In the rows, 128 means zero.
name the system of each run:
seq 1, Digi (11 x 18):
[[108 181  84 119 116  66 145 172 116 122  99 106  99 105 147 115  97 159]
 [103 123  80 122 166 125  87 142 111 127  93 180 176  78 123 130  93 145]
 [109  40  68 103 148 162 139 138 125 110 142 127 118 110 143 134 139  83]
 [117  72 134 124 132 115 161 146  97  87 108  95 111 192 145 144 125 172]
 [115 113 173 100 137 129 125  87 133 166 103 172 137 156 130 185 134 184]
 [130 119 117  89 141 140 147  75 174 168 177 116 121 144  63 123 155 127]
 [182 158 167 150 162 149 145 131 124  89 150 108 147 182  86 102 132 112]
 [142 176 210 164 124 172 119 149 144 135 123 131  97 106 149 149 157 118]
 [106 190 109 132 104  86 106 144 121 175 152  96  86 102 120 111 164 129]
 [109 176  97 152 144 110  92 117  80 116 119 151 167 117 122  66 100 107]
 [115  74 120 162 103 167  94 134 119 107 135 132 154  75 173 117 120  77]]
seq 2, niro (11 x 18):
[[122 115 102 152 180 107  66 191 131 150 148 137 116 101 107 135 157 105]
 [ 98 136  94 148 134 120 129 150  68 104  81 149  77 154 132  76 135 116]
 [132  89 133 170 107 153  80 105  82 138  66 116 153 131 141 149 122 165]
 [104  94 121 104 108 120 137  53 120 157 131 124 128 138 192 149 111  78]
 [ 87 111 145 104 105 120 154  93 182  89 141  95 164 167 116 116 105 156]
 [177 143 166  99 112 131 142 142 167 112 161 180 177 141 118 159 153 110]
 [161 146 121 102 109 146 184 154 145 144 181 115  76  87 103 110 146 142]
 [159 172 129 150 186  87  98 159 115 156 143 113 128 113  84 124 107 168]
 [107 143 129 168 186 152 104 165 132 124  93 161  83  99 144 116 114  81]
 [ 95  90  78 151 117 127  84 145  95 120  86  84 110 154 117 124 172 129]
 [122 146 130 126 100 123 127  80  56 121  73 151 156 164 177 129 120 121]]
seq 3, zez (11 x 18):
[[126 119 104 130 126 146 137  73 115 184  70 147  80 117 107 127 101 166]
 [149  99 114 144 182 110  89  82 150 157 124  86 145 165  93 144 100 108]
 [103 138 163 111 153 159 151 112 172  73 106 119 144 180 150 153 133  81]
 [115 154 148  97  86 145 128 156 158 121 135 104 144 131 109 172 202 169]
 [161 204 126  84 128 119 150 113  88 163 172 154 148 103 116 123 147 136]
 [110 122 134 144 174 157 133 126 104 124 186 104 141  74 115  77  92 146]
 [115  87 146 171 142 112  95 182 118 108 171 145 112 127 161 108 142  75]
 [ 86 130 123 149  69 122 132 139 108 115  79 163  72 144 146  92 144 134]
 [162 121  96 158  76 106  82  91 127 179  84 137 141 118  98 125 113 152]
 [157 120 109 119 139 124 149  59 148 140 115  99 138 136 153 136  62  77]
 [116 106 153 125 133 112 140 153 184  73 124  64 155 163 140 161 104 141]]
seq 4, zez (11 x 18):
[[157 139 144 151 100 136 133  58  91 197 110 120  80 145 124 119 130 135]
 [114 149 153 161 152 101  95  70 173 150 124  86 142 145 112 120  76 124]
 [106 143 128 116 124 124 126 140 213  81 129 120 158 138 136 137 131  62]
 [147 159 110  97  64 144 165 173 133  84 127  98 140 123 127 140 177 135]
 [183 174 138 120 113 122 141 148  69 151 142 130 146  78 138 142 117 178]
 [104 118 118 130 196 114 130 135 107 150 159 128 116  66 154 116  63 141]
 [ 83  64  95 146 167 105 100 177 124  89 131 147 119 148 132 103 121 104]
 [125  88 121 137  86 154 124 134 105 105  63 184 107 166 133 129 166 122]
 [151 110 128 130  89 136 122  61 110 195  93 117 110 142 113 154 138 170]
 [139 145 148 119 170  97 128  54 158 160 142 100 150 160 117 141  80 116]
 [ 97 129 156 113 156 146 143 136 210  71 150 108 159 144 115 133 123 104]]
seq 5, gar (11 x 18):
[[201 151 122 110 147 155 151 134  98 161 157 122 125  67 149 158 127 102]
 [ 77 139 154 142 183 116 135 149 127 119 146  76 104 104 169 122  83 140]
 [ 76 127 148 144 147  95  74 171 150  99 104 181 161 157 110 136 143 154]
 [121 111  70 104  83 150 136 137 107 128 114 176 107 128 113 107 190  98]
 [171 119 102 134 114 136 141  86  41 153 137  75 133 125 132 110 118 146]
 [124 107 196 158 160 139 116  79 141 142 126 133 135 133 172 147  74 112]
 [ 76  90 140 124 116 117 116 132 223 113 141 111 120 149 101 136 144 132]
 [171 174  99  92  94  92 156 143 137 107 129 150 147 172  85 118 155 127]
 [191 170 134 137 126 186 162 134 101 140 126 133 110  66 127 120 118 127]
 [113 117 143 146 176  99 103 157 120 161 161  82 110  83 169 157  98 138]
 [ 46 140 129 136 155  86 101 147 152  91  95 162 135 162 136 105 111 123]]
seq 6, niro (11 x 18):
[[118 169 135 104 120 136 189 110 155 127  77 100  71 131 162 151 105 130]
 [117 154 100  99 154 133  96 114 167 137 103  92 187 116  88 182 141 152]
 [118 162 112  78 172 170 163 125 104  99 153 153 142 123 139 117 154  67]
 [101 117 151 134 133 163 132 166  87 105 167  82 135 117 113 118 170 193]
 [109 151 166 131 138  91  93 130  81 176 156 191 127 118 154 134 150 134]
 [ 71  98 124 162 112 147 119 104 150 145 123 151  84 104 101  63 108 144]
 [170  82 129 173 126  97  78 105 121 136 128 138 158 189  97 116 128 100]
 [160 129 167 152  78 146 174 114 140 106 100 121  84 152 174 115 107  89]
 [147 139 118 128  78  94 107 125 177 148 114  59 153 119 120 174 123 159]
 [139 194  93  85 143 106 155 119 154 115 121 155 159 107 143 126  92  75]
 [131 110  97 119 149 175 143 185 141  71 145  87 155  86  99 121 129 149]]
seq 7, lifav (11 x 18):
[[156 103 104 151  75 123 131 133 115 151 117  94  75 151  83 107 161 167]
 [179 181 142 131 142 107 118  77 112 162  85 162 144 152 141 151  96  99]
 [ 92 131 132 140 139 163 134 101 187 129 132  60 116  83 136 119  92 113]
 [134 152 115 115 118  72 107 186 131  88 148  84 174 157 132 151 159 123]
 [114 155 144 115  96 183 162 145 114  81  83 189 131 111 143 116 140 139]
 [149  98  93 113 116 129 112 130 100 189 166 125 133  51 125 149 131 164]
 [102 136 126 111 190  88 147 117  89 117 162 156 129 156 150  90  88 100]
 [103  59 159 188 135 154  92 153 155 101 115 121 122 139 100 112 120 161]
 [155 103 105 110  96  94 122 130 136 156 114 158  95 174 134 166 177  85]
 [134 167 122 117 125 156 176  64 117 144  85 103 101 146  96 104 102 165]
 [161 145 156 137 165 127  89 114 163 148 151  89 187 106 127 182 110 115]]
seq 8, gar (11 x 18):
[[153 149 159 100 127  88 165 146  86 130 182 189 124 138 166 118 129 115]
 [101 111 145 176 126 150 126 144 125 133 145 136  86  87 104  62 100 172]
 [156  90 116 163 135  55  72 148 121 158 143 154 126 157 122 130 122 108]
 [117 136  97 161  99 145 135 102 143 112  61 126  87 149 125  82 107  80]
 [180 120 108 142 100 130  85 111 132 152  92  74 173 123 110 182 135 148]
 [113 158 129  81 135 134 172  87 158 127 111 122 130 123 187 168 105  75]
 [ 95 137 132 102 145 159 137 145 159  93 139  82 176 101  96 140 125 193]
 [145 130 144  80 149 108 157 172 114 110 164 199 145 140 150 158 150 115]
 [ 97 119 124 134 132 164 165 159  93 117 142 131  66 100 110  72 134 173]
 [157 102 136 158 161  79  79 139  73 169 144 156 128 151 118 131 126 152]
 [ 90 110 127 163 138 153 116  93 140 134  96 147  70 147 132  85 124  70]]
seq 9, lifav (11 x 18):
[[137 130 171 143 129 111  88 128 162 158 198 119 178  83 121 139 115 148]
 [111 140 129 123 117 102 152 165 151  85 176 165 110 144 134  70 135  71]
 [177 117 119 185  84 136 112 167 105 117 101 133 111 117  90  88 127 164]
 [171 131 108 137 128 105 117 112 108 171  93 168 105 107 175 152  95  73]
 [ 79 122  91 137 147 114 137 104 134 124  99  59 100 117 135 104  67 143]
 [124 114 122 124 143  96  87 153 146  84  95 112 199 163 133 176 124 130]
 [102 102 118  77  99 185 184 126 146  92  97 148 116 130 149 152 157 127]
 [161 127 119  86 131 121 148 127  92 169 160 108 141 108 104 159 144 206]
 [112 154 174 109 206 136 145 115 132 129 164 186 139 129 135 121 101 111]
 [103  83 140 163 143 150 103 166 163 129 177 103  90 114  84  98 158 136]
 [161 153 127 144 117  95 107 149  93 136 116 163 102 189 114 119 184  90]]
seq 10, Digi (11 x 18):
[[109 177 135 159 129 132  92 155  84 157 120 167 104  62 140 102 140 136]
 [ 98 105  67 154 129 107  89 127  82 156 149 120 112  85 143  84 122  94]
 [ 98  74 108 162 116 103 104 119  94  94 107 128 143 155 169  94  85  96]
 [109  60 135 133  62 121 116 107 150 117  91 139 148 142 173 161 116 134]
 [145 106  97  74  70  93 169  89 159 137 122 122 143 153 126 156 115 152]
 [174 141 132  91 150 135 174 107 167 109 126 135 172 133  94 145  77 165]
 [175 134 155 112 180 163 153 172 185 116 147 135 121 102 106 169 129 120]
 [134 164 131 124 174 133 150 197 140 120 125 118  58 134 101 131 162 145]
 [106 169 122 148 179 143  89 151  73 151  95 146 105 119  98 122 161 157]
 [ 87 115 104 138 167 164  83  95  76 164 140 117 117 112 136 115 168  86]
 [ 80  96 138 151 117 120 108  96  87 109 155  74 139 174 155  99 144  95]]
seq 11, geleg (11 x 18):
[[106 130 167 125 138 124 131 135 225 107 137 176 145 113 123 131  91 117]
 [153 142  92 130 124 121 126 207 165 103 143 127 103 122  79 114 175 113]
 [195 175 131 145 144 144 151 160  63 111  88 147 115 121 137 121 111 134]
 [103 109 136 157 163 161  98 124 115 164 104 110 108  58 165 156  99 140]
 [ 63 120  88 107 174  81  94 124 113 137 133  96 126 160 145 142 144  98]
 [100 118 121 116 110 157 124  92 107  78  77 149 177 188 115 117 148 126]
 [161  72 129 109  60 156 132 102 118 160 155 142 145 109 132 154 169 139]
 [130 140 140  91 115  90 193 101 122 156 189 108  95 133 135 106 103 156]
 [121 138 187 146 167 116 123 132 193 107 146 147 155 145  89 114  82 166]
 [150 128 127 148 132 135 107 182 184 124 132 175  96 122 103 123 162  69]
 [174 178 106 158 116 139 139 160  77 122  90  92  81 126 112 103 146 131]]
seq 12, geleg (11 x 18):
[[ 92 152 175 134  92 146 124 104  74 148 135  89 126 135 153 135 170 177]
 [ 80 151 148 112 119  93  97  75 119 173 166 174 167 122 135 112 124 141]
 [103 108 110 138 114 139 123 104 154 111 181 132 146 130  81  50 129  97]
 [198  98 162 173  91 110 128 156 122  99 165 127 139 165 120  98 127 108]
 [151 134 155 167  74 101 147 143 154 138 101 144  73 107 167 115  79 136]
 [132 147  81 141 140  70  98 152 170 154 101 100 122  91 107 137  76 152]
 [147 146  75 114 178 134 132 137 149  84  86 123 158 131 130 144  94  66]
 [133  98 118 123 120 189 137 164 120  79  91  85 136 115 156 173 160 123]
 [106 135 127  78 117 108 145 147  74 146 125 138 125 121 182 185 155 166]
 [ 55 127 112  79 165 146 146  95 115 139 131 162 138 111 112 115 115 183]
 [128  71 129 113 179 153 113 118 129 133 186 152 151 152  77 120 163 121]]

runs to name:
seq 13 (2 x 18):
[[123 188 152 125 127 168 153 149  92  65 105 124 168 124 130 110 128 162]
 [130 112 133 126 128 142  90 155 108 175 169 131 143  46 154 167 150 145]]
 => zez
seq 14 (2 x 18):
[[182  96 158 173 101 148 132 157 147  96  69 131 106 161 134 151 121 130]
 [149 150 104  99 103 107 150 119 152 178  83 122  76 106 150 182 124 133]]
 => lifav
seq 15 (2 x 18):
[[140  72 129 192 115 141  86 135 157 130 144  61 123 104 121 122 114 112]
 [139 149 121 126 101  48 134 141 125 116 108 120 117 177 181 140 109  81]]
 => geleg
seq 16 (2 x 18):
[[126 112  89 107 126 123 119 185 119 121  82 201 129  96 127 154 130 163]
 [118  84  46  96 159 139 147 128  66 146 110 134  94 106 133 121 121 134]]
 => gar
seq 17 (2 x 18):
[[108 158 106 116  80  87 148 111 176 144  76 146 100 113 130 120  83 157]
 [175 123  59 118 136 113 102 135 151 129 108 136 187 100  76 140 102 139]]
 => Digi
seq 18 (2 x 18):
[[ 96 136 129 116 197 132 156 146 126  81 128 129  96 186 114 102 138  98]
 [106 120 177 161 127 175  88 152 107 117 103 137 132 140 109 144 187 174]]
 => Digi
seq 19 (2 x 18):
[[143 145 112 129 129  78 113 157 129 100  54 166 146 182 138 156 117 117]
 [ 98 123  93 102 109 192 135  96 153 137  71 131 131  83 115 154 137 151]]
 => Digi
seq 20 (2 x 18):
[[108 103 102  67 136 114 156 127 133 112 209 139 150 134 135 117 153  87]
 [129 109 173 136 116 148 170 158 119  67 148 139 126 168 107  87 132 177]]
 => geleg
seq 21 (2 x 18):
[[ 73 122 128 112 142 136 106  95 156 154 132 116 159  63 172 159  93 123]
 [ 99  91  81  86 117  71 133 146 125  96 171 109 154 165 135 122 144 109]]
 => zez
seq 22 (2 x 18):
[[154  63 136 143  82 135 174 110 138  93 137 138 121 142 160  99  80 104]
 [151  84 136 138  91  72 139 162 180 135 128 105 103 135 128 157 100 178]]
 => geleg
seq 23 (2 x 18):
[[ 80 130 133 154 154 164 127 147 109 136 150  77  65 103 108  90 154 152]
 [122 137 139 158 149  83  69 137  56 146 133 148 146 168 141 126 156 114]]
 => Digi
seq 24 (2 x 18):
[[101 109  92  82  45 103 160  99 130 111 132 133 143 158 134 112 145 138]
 [200 108 147 127  81 120 154 108 132 130 152 142 174 131 107 126  93 169]]
 => zez
seq 25 (2 x 18):
[[153  87 132 134 108 176 124 123  60 132 159  99 165  83 148 139 146 154]
 [107 105 173 126 141  78 132 118  82 159 176 141 105 138 192 132 106 132]]
 => zez
seq 26 (2 x 18):
[[ 67 150 139 125 158 146 129 159 107 113 172  76 126  92 123 109 144 179]
 [ 91 140 150 137 155  98  70 158  96 137 150 196 151 124 130 122 158 133]]
 => niro
seq 27 (2 x 18):
[[134 155 126 118 134 111 123 106 156 124  95 202 161 112 162 139  75  82]
 [110  80  73 122 115 170 133 157 162  95 127  77 133  76 108 125 126 141]]
 => gar
seq 28 (2 x 18):
[[164 124 126 151 175 146 104  98 124 124 129  95 162 126 149 140  88  56]
 [ 79 127 155 141 116 126 127 158 187  85 117  81 116 140 170 147 133  97]]
 => Digi
seq 29 (2 x 18):
[[130 164 135 106 134  54 148 141 132 104 103 113 131 202 152 156 114 133]
 [123 156 131 108 112 184 143 139 172 108  69 161 139  86 126 165 132 148]]
 => niro
seq 30 (2 x 18):
[[147 130 131 134 176 119 134 104 110 179 145 169 106 107  88 100  84 174]
 [131  98 143 163 201 144 109 107 167 143 146 113  96 141 101 113 109  81]]
 => geleg
seq 31 (2 x 18):
[[124  66 161 177 177 135  97 124 136 114 148 101 146 146 101 108  86 157]
 [138 102 168 136 114 115 117 128 161 136 114 171  98 184 151 162 166  73]]
 => Digi
seq 32 (2 x 18):
[[110 134 131 159 100 156 140  88 177 138  91  77  94 106 112 104  90 153]
 [164 144 111 128 148  90  79 114 150 131 131 108 190 156 120 160 128  72]]
 => niro
seq 33 (2 x 18):
[[147 112  73 116 108 164 147 166 136 114  65 146  85 112 106 143 163 130]
 [156 140  84  99 158 121 138 111  57 168 106  88 116 124 137 163 128 154]]
 => gar
seq 34 (2 x 18):
[[105 119 108 110 170 115  91 155 160 177 163 107 111 101  91 163 171 147]
 [103 172 119 110 176 145 132 125  92 102 127 147 124 181  99  94 173  92]]
 => lifav
seq 35 (2 x 18):
[[145 158 110 109 175 100 106  94  89 190 148 176 143 126  93 124 128 137]
 [101 101 152 163 182 176 119  94 141 116 155 111 117 134 117  83 109  82]]
 => lifav
seq 36 (2 x 18):
[[123 130 114 138 142 149  94 117 130 129 131 120 115 164 113 125 195  43]
 [144 161 152 151  64 149 128 103  71 122 107  89 133 160 141 117 167 138]]
 => geleg
seq 37 (2 x 18):
[[113 115 202 176 110  98 110 118 163 125 171 151 125 154 137  88 102 122]
 [133 133 124 174  74  80  98 151 182 130 120 151 101 138  97  84 126 112]]
 => geleg
seq 38 (2 x 18):
[[115 118 110 131 112 172  96 146 200 104  86 156 153 112  78 142 155 126]
 [195 144  84  96 114 134 153 156  82 139 153 116 112 115 123 141 178  95]]
 => geleg
seq 39 (2 x 18):
[[ 96 132 109 102  61  93  93 117 162 164 126 124 158  99 137 167 154 154]
 [129 148  82  84 125 119 162  89 130 119 148 175 164 117 108  80  89 104]]
 => niro
